In the rows, zero is written as 128.
One turn moves each row of this set onto another row. After a few examples, where does it send each row asked below?
gop: [102 113 115 141 109 155 135 135 126 141 136 162 150 137 115]
Rofes: [134 105 138 130  96 134 123 130  98 132 142 121 112 140 152]
Nefu: [115 100 135 130 105 153 151 151 125 125 137 137 133 120  98]
maluk: [ 97 122 120 106 105 120 127 122 118  94 141 153 104 138 105]
forat: [130 117 101 128  68 101 141 127 122 145 125 162 136 132 134]
zegig: [115 132 138  92  77 112 140 112  90 133 135 147 103 119 115]
baf: [104 122 125 142  82 144 110 107 115 132 158 138 102 134 133]
nin: [112 122 114  94  56 126 136 126 112 121 119 163 117 122 104]
memop: [109 105 120 140 112 112 156 126 110  97 136 156 120 150 145]
Dotuf: [ 99 121 141 140 108 147 138 152 121 134 114 158 140 148 134]
zesuz: [129 100 119 143 100 129 150 144 101 141 152 127 137 117 119]
mub: [113 135 143 122  97 152 123 116 109 144 132 180  95 129 125]
zezas: [111 113 148 114 104 105 137 111 124 106 142 148  93 130 120]
dap: [119 119 106 147  73 120 170 121 105 105 109 145 107 134 125]
Fevav: [132 130 113 122  99 140 126 128 104 158 134 166 148 131 120]
Volur: [114 132 132  98  71 108 115 119 120 134 123 168 107 131 120]
zuta: [107  94 152 119  90 160 142 149 113 133 120 148 101 123 123]
dorog: [ 98  94 123 116  90 164 147 127 128 137 122 138 113 118 107]
Bem: [104 130 101 128  60 112 139 129  96 116 114 139 128 132 110]
Febo: [128  98 118 142 100  99 163 119 127 117 143 142 121 131 134]
Palop: [ 94 106 153 127  84 158 154 125 117 141 111 160 132 127 128]
rorar: [111 105 150 143  97 140 146 132 106 126 150 140  84 115 124]
dip: [124 105 114 129  63 117 167 131 104 125 114 167 134 134 144]
Fibil: [115 121 124 125 107 123 155 100  99  96 108 152 104 147 130]
vig: [102 109 110 128 115 153 131 154 131 130 125 137 121 139 113]
vol: [116 138 118 128  64 105 145 129  90 147 131 162 118 132 144]
Duzo: [125 134  99 148 103 106 161 123 108 128 146 153 113 140 139]
kodum: [ 99 131 118 105  94 116 123 109  90 106 114 146 125 145 114]
vopi: [124 128 118 113 116 113 156 107 107 114 151 140  99 127 110]
kol: [ 95 107 132 130  94 162 126 133 114 148 120 174 118 140 140]
giden: [162 126 143 127  88 140 146 127 111 133 129 138 136 131 127]
gadad: [131 144 130 139  74 150 133 104 128 134 145 155 126 126 109]

zesuz -> rorar
dap -> Fibil
vig -> dorog
Where do these go?
giden -> Rofes
maluk -> nin
zegig -> vol
Febo -> zezas
kol -> gop

One turn moves each row of this set onto another row. After a few examples, where does it send each row asked below?
Rasez: [150 124 139 106 122 111 126 118  88 134  96 114 141 154 136 135 132 167
 115 105 121 113 131]
vimak: [ 81 116 125 141 128 106 116 169 143 119 120 132 124 139 120 133 130 123
 123 106  98 145 122]
lovus: [132 128 137 105 134 152 119 141 106 128  88 124 122 105 132 142 136 129
 118 134 114 132 139]
zizu: [135  93 135 137 147  88 113 144 131 104 100 146 131 138  94 136 140 123
 107 111 104 127 126]
Taput: [117  95 131 133 124 114 124 133 119 115  55 130 143 154 131 116 141 145
 122 112 122 123 128]
lem: [ 94 125 119 145 136 117 118 165 139 120 109 116 129 157 126 138 125 116
 115 101  99 147 133]
kegu: [133 100 138 126 146  86 107 137 123 108 105 119 125 147  92 147 125 121
 105  98 101 128 120]
mig: [137  64 137 113 138 125 120 135 110 127 144 131 148 166 130 140 142 141
 113 110 122 128 148]
gose: [ 93 110 126 140 122 137 110 165 140 130 121 110 120 133 110 121 126 137
 112  96  89 146 124]
lat: [136 109 144 109 113 101 129 128  98 127 104 152 139 127 131 120 148 177
 125 122 122 110 124]
gagil: [130 135 126 120 126 154 116 140 121 124 162 113 132 141 125 134 146 149
 118 113 128 129 137]
Gol: [104 111 133 109 122 141 117 146 111 135  90 122 117 108 142 122 135 130
 133 147 115 140 136]
Zil: [123  96 131 114 129  78 115 129 109 133 151 127 129 158 130 115 137 142
 131 140 122 126 133]
rubub: [108 118 133 105 124 143 114 141 106 139  90 100 115 120 143 131 124 126
 129 137 112 141 135]
mav: [100 110 122 149 128 143 114 168 142 128 113 118 126 137 114 117 133 134
 109 101  91 148 134]
dodi: [119 124 143  96 126 142 115 139 105 130 101 122 115  95 127 144 130 134
 124 131 111 130 127]
gavig: [130  58 136 128 127 109 117 156 110 119 119 111 131 153 107 148 133 139
 104  95 107 145 137]
zuve: [111 117 139 114 111 117 109 135  92 120  94 148 111 154 118  86 143 156
 144 101 120 131 129]
damok: [122 126 135 115 118 125 108 130  87 122  86 127 114 172 123  95 135 149
 137  93 120 133 136]
fibe: [129  53 135 132 126 109 119 160 115 116 118 129 133 145 107 141 143 142
 107 103 110 145 140]
tof: [124 148 130 116 128 116 121 146 114 122 165 124 129 142 129 153 138 142
 121 112 121 129 131]
fizol: [139 104 124 125 139  90 119 128 108 133 136 119 138 175 138 118 139 135
 123 139 124 129 148]
Zas: [136 129 139 118 124 129 112 135  92 112  83 154 119 153 112 100 146 153
 131  91 118 127 136]
Mol: [127  60 142 106 131 116 116 135 110 128 153 133 142 156 125 140 138 145
 117 109 119 127 138]
vulu: [124 129 128 121 122 150 117 145 125 122 165 128 131 131 123 128 153 152
 122 118 128 128 134]
napab: [125 129 146 104 117 119 105 130  86 116  96 139 109 148 106 107 133 156
 134  83 115 125 122]
nare: [ 98  93 143 111 110  97 114 126 113 119  77 112 127 143 121 124 124 152
 131 100 116 120 105]
vez: [131 145 124 128 133 122 128 153 120 118 156 144 137 141 133 144 152 141
 119 123 126 130 141]

fizol -> kegu
mav -> gagil
Where do these go?
Rasez -> nare
Mol -> fibe
dodi -> Gol
napab -> zuve
lem -> tof

One turn moves each row of this set onto another row. After a few examples, where does it send each row asked below?
did: [128 117 112 136 114 118 134 120 120 128 132 125 144 115 151 136 122 132
 134 119 143 125 101 121 127 132 141 110 120  95 134 160  98 130 124 187]
Vomo: [114 129  99 107 116 136 166 142 116 110  96 140 101 113 149 143 126 121
 127 127 120 147 156 105 140 132 104 107 121 147 133 149 138 148 131 139]
sim: [144 152 113 125  92 114 142 135 124 129 108 168 135 120 133 144 134 113
 119 103 108 114 132 124 128 136 116 135  69 112 143 141 132 160 129 149]
parik: [113 133 119 137 121 121 118 150 126 111 118 171 118 123 118 151 134  98
  96 120 134 118 141 118 140 143 128 154 109 137 136 169 122 146 107 152]
binan: [132 138 120 152 122 135 147 156 145 127 112 146 116 104 153 138 140 130
 145 107 140 141 127  98 119 118 139 124  98  95 112 155 138  96 120 160]
teso: [152 146 156 116 106 107 143 153 117 120 126 134 133 132 134 146 135 110
 127 124 145 101 156 128 120 138 118 147  95 149 136 126 116 123 119 151]
Fotu: [145 129 139 115 152 122 121 153 132 130 132 138 118 124 103 129 120 114
 115 139 172 121 142 106 121 125 119 148  96 140 118 138 114 113 108 151]
mef: [140 138 113 124 101 138 125 113 108 151 120 136 115 103 109 144 130 115
 131 129 136 122 146 115 149 146 128 123 132 162 141 154 100 163 130 144]
Vusol: [115 142 125 109 120 105 146 145 133 115 128 167 119 114 144 118 122 107
 125 161 138 118 139 128 117 154 104 130 130 114 138 142 121 157 114 161]
kila: [149 123 138 123 145 139 123 130 102 131 117 148 136 100 124 116 119 118
 136 125 189 128 124  94 119 132 116 104 111 130  99 133 142 126 124 144]
tivas: [138 131 134 112 145 150 113 132 108 113 114 146  94 124 123 122 165 134
 116 133 141  86 139 123 120 146 127 124 126 125 122 129 126 150 105 142]
veg: [116 123 135 158 142 154 115 134 114 115 124 136 122 103 123 147 140 127
 127 126 160 110 140 100 156 136 122 128 146 141 112 160 125 127 101 142]
vel: [162 117 135 124 106 113 126 144 113 156  89 158 144 109 136 139 135 132
 122 154 161 123 127 108 114 129 130  87 117 120 108 122 149 134 140 146]
navam: [149 131 111 134  86 125 152 114 135 155 112 146 120 100 123 134 136 136
 155 131 120 126 116 103 125 115 106 106  88  94 129 123 131 134 143 145]
Ridob: [135 108 109 113 114 131 126 123 108 143 125 145 133 121 129 150 123 101
  96 134 111 118 120 104 155 118 102 117 123 134 149 129 132 158 117 131]
mubu: [124  93 105 122 116 147 142 157 128 118 125 132 116 119 128 142 116 161
 114 118 120 121 125 115 132 123 141  98  98 110 133 133 129 161 121 154]
dogen: [147 155 116 147 114 143 128 143 137 151 106 133 107  97 116 140 144 148
 147 114 145 126 157 113 129 141 159 124 111 134 115 165 105 129 125 157]
Pasor: [144 127 117 153 127 146 131 125 131 152 102 119 130  95 129 148 140 155
 143 148 150 119 130  90 149 117 106  99 136 112 114 132 125 111 132 149]
patig: [140 133 107 124 106 103 139 153 115 123 120 141 157 103 130 118 104 139
 127 128 115 116 169 112 121 131 114 115  95  97 125 127 146 137 108 138]
Famu: [128 114 133 132 125 127 147 140 128 127 119 151 137 126 167 148 131 115
 116 120 120 127  95 106 141 103 110 118 102  97 127 134 154 129 106 143]
Lami: [132 148 131 111 130 120 139 111 121 148  97 142  99 123 135 144 154 128
 137 141 112 130 146 131 142 115 128 126 124 135 108 173 124 142  95 128]
rideb: [138 125 103 134 124 125 123 114  97 108  76 117 114 119 123 130 156 129
 120 135 159 122 141  96 118 130 119 116 122 132 126 139 118  96 137 161]
Mam: [148 137  97 127 130 122 110 116 104 147 126 129 125 102 132 127 149 111
 129 106 112 118 150 106 126 123 136 125 128  97 120 164 112 100 103 149]
vasos: [151 113 142 119  66 106 140 149 111 135 123 157 116 113 124 142 142 107
 134 137 129 111 149 115 105 133 129 114 108 129 129 115 142 123 135 137]
zub: [132 111 136 143  92 102 142 104 112 123  99 123 135 120 111 124 123 156
 151 144 144 130 125 120 122 108 135 114  93 115 108 146 131 122 111 144]

vel -> Fotu
tivas -> patig
parik -> navam
Where do these go?
binan -> mef
Vomo -> did

One turn moves each row of this set onto another row. After a few examples, where does it send each row asked below?
Zameb: [113 144 156 118 119 135 136 130 150 127 135 148 112 153 128 114 123 130]
galev: [118 148 122 122 129 124 137  97 150 106 139 145 137 145 125 129 128 117]
nezof: [129 152 132 117 107 114 135 106 137 114 116 140 126 153 124 150 142 101]
Ziv: [116 115 148 117 126 136 124 156 106 146  99 105 112 112 132 134 131 133]
Fasu: [ 97 150 138 121 125 132 144 157 139 132 132 138 135 129 150 142 104 126]
zof: [111 119 155 144 134 128 109 118 119 143 105 138 125  98 136 149 127 109]
Mivep: [115 156 141 133 129 109 142 149 136 157 136 139 125 143 123 142 110 118]
telik: [125 142 159 121 102 126 131 123 126 124  96 121 115 143 139 145 151 100]
kifi: [114 105 144 148 120 130 109 121 120 147 108 140 122 103 123 151 127 107]
Kigo: [118 122 123 121 135 133 116 144 102 144 123 106 118 114 148 116 112 147]
Sil: [132 144  97 139 122 131 139 150 153 127 134 132 132 129 131 115 128 139]
nes: [140 141 130 112 124 144 145 141 146 117 156 114 131 149 111 128 133 137]
rulo: [132 133 155 142 107 147 117  99 124  95 125 114 137 127 120 127 135 118]
firol: [133 138 123 132 143 127 107 118 115  98 136 108 150 151 142 137 141 125]
vem: [133 105 143 129 132 129 126 146 131 158 119 104 145 123 150 122 107 133]
sove: [106 126 136 107 146 148 120 116 117 132 119 107 103 103 125 148 132 113]
Sikop: [127 111 161 118 126 116 120 112  99 122 101 117 147 125 129 158 132 115]
detip: [133 135 104 116 148 126 129 147 117 123 118 145 147 120 154 121 117 132]
gos: [143 105 144 151 118 123 144 152 129 149 138 124 127 112 123 142 121 107]
mekev: [134 118 150 134 110 106 134 117 103 152 104 135 131 117 129 157 121 109]
fof: [139 147 133 119 111 114 125 128 136  89 119 141 134 129 111 155 150 123]
Dagid: [143 110 135 113 134 136 114  98 124 118 106 117 110 127 111 127 150 123]
rov: [129 118 140 112 130 133 114 119 108 148 141 105 130 100 135 140 160 129]
Pov: [139 128 127 128  95 111 145 141 123 159 105 137 125 108 126 140 116 127]
Malum: [138 152 107 133 128 134 115 140 133 112 150 107 141 141 133 120 138 140]
Mimum: [117 128 126 124 146 115 142 158 132 168 137 132 128 120 122 145 131 129]
fibiz: [133 123 137 127 115 149 107  99 106 117 134 103 118 113 128 127 152 124]
sifar: [140 115 134 117 100 116 125 119 136 111  89 113 132 144 132 157 129 129]
devep: [113 133 105 113 146 127 124 125 118 135 145 126 121 122 128 118 104 147]
mer: [143 154 140 117 137 140 145 139 143 114 155 110 142 142 122 128 134 140]
piv: [124 155 141 158 116 124 137 134 137 125 133 136 124 152 111 133 105 114]
Kape: [145 101 140 126 130 134 122  97 124 111 107 121 107 133 127 127 144 127]
Sof: [138 150 143 142 132 141 105 115 132 119 142 123 160 125 113 149 145 140]
pidi: [102 157 128 107 128 131 134 161 138 137 127 136 144 124 138 145 108 124]
Pamuk: [138 147 122 130 120 128 128 120 128  92 122 149 133 127 109 160 148 120]
Zal: [129 105 127 133 141 140 131 136 121 157 115 112 144 124 152 126 104 132]

Mimum -> Ziv
Kigo -> mekev
zof -> Kape
Where do these go?
sove -> sifar
Dagid -> fof
rov -> telik

One turn moves each row of this set onto another row. After a few examples, where does it send each row asked below?
Bifo: [150 133 139 127 126 137 125 135 134 168 142 126 125 107 143 116 124]
Lifu: [131 104 116 173 117 123 124 123 142 135 121 142 139 136 119 125 150]
Kiz: [130 127 144 154 132 148 139 117 136 119 125 129 138 127 153 102 122]
dovam: [136 145  98 126 122 141 110 126  98 141 113 140 120 139 138 148 135]
nim: [136 142 122 134 110 158 132 133 150 131 107 132 141 158 106 130 136]
Rizup: [144 142  94 126 124 128 108 131 100 142 115 134 113 138 140 148 124]
zuvuv: [136 127 125 108 146 112 141 124 102 105 143 119 136 158 121 138 136]
todob: [135 137 143 141 134 100 140 112 150  99 130 126 133 115 114 136 141]
Petet: [148 127 135 127 121 133 131 136 119 169 132 125 123 107 142 117 116]
zogim: [116 103 115 145  99 137 141 124 123 110 139 132 107 117 118 129 120]
lopir: [144 123 120 116 132  89 148 120 118 139 145 134 126 123 124 160 140]
Kog: [121 128 107 154 124 115 110 145 154 113 147 118 130 129 128 140 113]
rotem: [134 137 102 137 123 131 114  95 120  91 129 132 118 147 129 122 129]
kel: [141 143 142 127 138 164 120 137 104 120 110 132 122 144 122 125 141]
sili: [160 132 150 119 145 120 127 132 140 133 145 113 122 132 119 102 150]
noge: [127 119 111 116 110 128 169 129 138 112 127 126 127 165 120 138 136]
rup: [153 129 126 121 121 135 142 134 174 128 148 119 119 151 116 123 122]
zuz: [154 122 123 124 132  88 141 122 118 149 134 136 128 120 118 158 135]

dovam -> lopir
Petet -> Rizup
Where do these go?
nim -> noge
Lifu -> zogim
sili -> kel
todob -> Kiz

One turn moves each row of this set onto another row. After a few examples, where does it send each row asked below?
kolap: [120 140 154 117 141 132 116 159 133 137 109 137 131 115 118]
feku: [126 151 150 146 142 120 118 144 147 130 122 117 102 104 157]
fafet: [119 157 163 114 114 117 149 142 116 123 141 141 128 119 117]
vizuf: [114 151 139 115 113 121 138 150 109 123 148 140 127 117 119]
Mov: [113 135 146 108 159 141 144 138 162  91 148 131 129 158 129]
lilup: [108 149 135 116 137 140 157 113 138  94 123 125 134 159 154]
gusuv: [138 131 157 127 137 120 114 156 130 132 119 125 129 108 134]
Nid: [114 154 136  94 162 125 152 137 156  90 137 128 116 158 132]
gubiz: [131 139 154 118 114 109 143 140 113 119 137 134 127 107 134]
Zigad: [112 152 160 124 160 139 136 138 161 107 148 119 127 172 131]
Besul: [122 162 159 106 153 132 134 120 151  86 134 132 139 141 148]
zofe: [112 164 135 138 146 131 112 157 152 125 136 127  99 104 145]
bomeg: [104 152 129 103 158 129 149 135 145 109 121 120 119 175 133]
paze: [129 146 141 118 141 129 110 173 130 133 128 129 127 115 118]
ninav: [141 152 144 101 150 134 152 142 141  96 119 113 141 164 138]
sedu: [143 147 139 131 114 111 165 150 120 124 135 108 107 125 144]
Lam: [130 165 131 134 114 122 161 162 123 125 152 111 102 134 131]
fim: [126 175 151 126 155 134 146 127 155 101 125 106 123 163 157]
rur: [136 151 144 134 113 130 178 158 130 125 142 111 105 137 127]
nus: [112 140 116 152 125 147 144 156 142 128 138 116  97 124 145]
tabim: [ 93 158 149 121 155 133 139 124 149 112 135 123 122 175 137]
Luz: [121 133 128 152 122 130 150 140 136 129 123 111  98 118 160]
dabom: [109 141 127 149 126 146 159 143 153 121 130 122  90 118 150]
Nedo: [120 136 147 126 155 155 132 132 155 103 118 118 144 158 149]
koma: [119 163 145 134 153 130 121 154 161 129 115 123  94 106 144]

zofe -> paze
fafet -> rur
ninav -> lilup
Where do these go?
Nid -> bomeg
sedu -> Luz

